In the rows, zero is written as 100.
One turn sends every row of this set to another row. A few are shown first. Where does it send the rows asked after them?
niv: [72,69,102,126,101,73,113,118,79,82,99,96,134,73,124,83,98,102,85,123,52,87,129,96,98,110,111,83]
runek: [124,75,103,114,66,121,94,103,92,81,79,119,124,104,115,120,88,73,133,112,76,106,80,116,87,142,55,77]
Fab: [125,62,81,133,89,112,73,89,75,102,114,65,121,87,115,97,70,118,113,124,76,72,88,96,127,105,123,108]
Lav: [96,77,76,85,88,77,98,130,94,104,124,119,105,94,99,86,96,118,129,79,115,68,108,129,122,120,97,61]
Dofif: [113,65,114,105,64,123,84,109,81,79,67,126,128,103,119,111,77,74,129,96,79,102,79,122,88,141,78,82]
Det: [120,117,131,115,73,94,118,125,72,82,75,109,145,94,117,110,89,113,137,107,80,113,110,132,101,116,88,64]
Gutud: [103,49,85,79,55,116,91,87,73,93,135,88,110,113,135,103,109,99,120,93,65,132,118,104,69,119,79,97]
monin: [119,44,93,109,95,114,89,110,86,108,103,104,124,89,90,140,87,117,135,108,122,92,112,93,107,126,131,105]
ranuf: [119,50,94,118,102,115,93,100,78,108,104,110,127,77,89,133,79,130,129,123,136,93,113,105,107,119,116,94]
tapel: [136,83,92,138,69,110,92,73,80,100,141,103,103,48,128,71,113,113,121,101,82,120,112,107,71,86,97,87]
Zoken: [96,62,87,78,65,123,87,82,75,111,139,94,104,108,138,111,100,95,126,94,74,133,131,96,80,109,73,94]
dal: [101,52,82,64,57,116,83,96,73,102,135,100,109,111,138,107,94,90,125,103,68,132,111,102,80,115,84,99]
rebi: [89,70,85,95,97,93,89,126,93,105,124,117,104,101,107,85,103,114,130,77,128,68,109,133,127,121,99,73]
fef: [117,123,127,116,75,91,116,121,65,90,73,115,138,101,108,104,85,110,116,115,74,114,100,126,97,125,86,78]
nugap: [150,87,94,133,78,102,91,75,89,102,146,93,119,53,118,80,112,120,132,105,87,123,122,115,79,100,84,79]
gako: [127,43,95,114,96,114,87,100,90,106,107,102,126,93,92,133,83,115,131,100,131,92,118,96,115,126,122,105]
meko: [125,50,78,130,89,111,84,83,79,106,109,76,123,84,117,110,74,113,104,127,74,76,87,96,139,114,115,105]
Kefo: [114,42,87,120,83,117,84,97,83,103,104,104,122,78,80,137,77,127,132,99,121,102,122,98,115,126,109,100]
Toli: [112,45,92,133,87,113,66,74,71,97,125,82,121,93,114,102,82,122,106,114,80,65,87,101,125,119,115,113]
feb: [70,68,109,125,89,81,108,123,68,87,83,89,143,83,124,82,100,97,85,121,50,90,113,104,94,108,107,85]
Sigun: [75,64,113,127,93,79,105,133,79,82,100,89,140,74,131,85,99,96,85,131,59,92,120,94,88,105,99,84]
paze: [67,71,110,132,93,86,114,120,75,95,100,91,139,82,128,86,101,96,80,114,56,82,124,102,102,108,116,85]
zovuf: [120,115,124,120,71,97,128,121,67,92,75,104,137,82,108,118,76,107,120,103,70,129,102,113,102,111,88,74]
Boka: [98,57,88,80,56,121,91,95,73,98,144,88,108,107,145,112,100,104,129,102,68,128,119,90,71,120,76,97]
tuma: [129,97,82,139,114,104,88,94,77,99,126,143,115,84,143,73,114,96,140,100,84,107,99,122,116,80,92,74]
Dizav: [121,124,132,115,69,98,123,128,71,97,81,113,132,100,116,102,90,107,111,108,74,123,104,122,101,127,83,77]
Nasit: [130,79,103,133,82,107,95,71,73,106,140,93,115,52,119,59,107,122,121,115,87,128,108,107,81,86,91,80]
leb: [89,83,76,85,96,101,84,137,94,101,123,120,101,95,104,78,104,109,133,80,124,77,108,130,113,119,99,74]
fopuf: [132,96,83,136,104,99,91,93,72,85,114,151,123,88,147,70,116,106,136,88,89,111,106,120,113,86,91,79]
tasi: [101,60,84,86,53,129,82,87,81,93,143,96,106,107,135,97,110,94,128,94,66,134,122,99,74,110,81,94]
fafu: [96,77,85,83,98,95,98,132,96,113,124,121,97,94,105,78,91,110,133,75,119,75,114,132,114,122,87,70]
zisa: [137,79,88,138,80,103,91,69,80,103,137,96,98,52,123,70,122,121,117,101,84,113,118,111,70,93,93,87]
Kob: [68,60,105,134,101,71,106,112,77,92,106,88,137,87,133,91,103,94,91,119,53,77,118,99,90,102,102,88]
Nam: [114,69,119,113,58,124,96,93,93,87,84,123,122,99,104,118,83,68,130,112,80,104,87,120,92,147,67,84]
penam: [128,105,96,134,104,110,82,90,75,81,124,134,121,92,138,56,113,90,131,84,75,106,109,112,116,86,98,73]
Lelez: [90,90,77,91,89,97,94,132,102,97,122,120,99,95,111,76,97,101,119,78,119,70,112,122,125,118,85,65]

penam -> Toli
Gutud -> leb
Now find these:
Lav -> Sigun
ranuf -> zovuf
zisa -> monin
Lelez -> Kob
Det -> Nasit
tapel -> gako
Nam -> fopuf
fafu -> niv
runek -> tuma
feb -> tasi

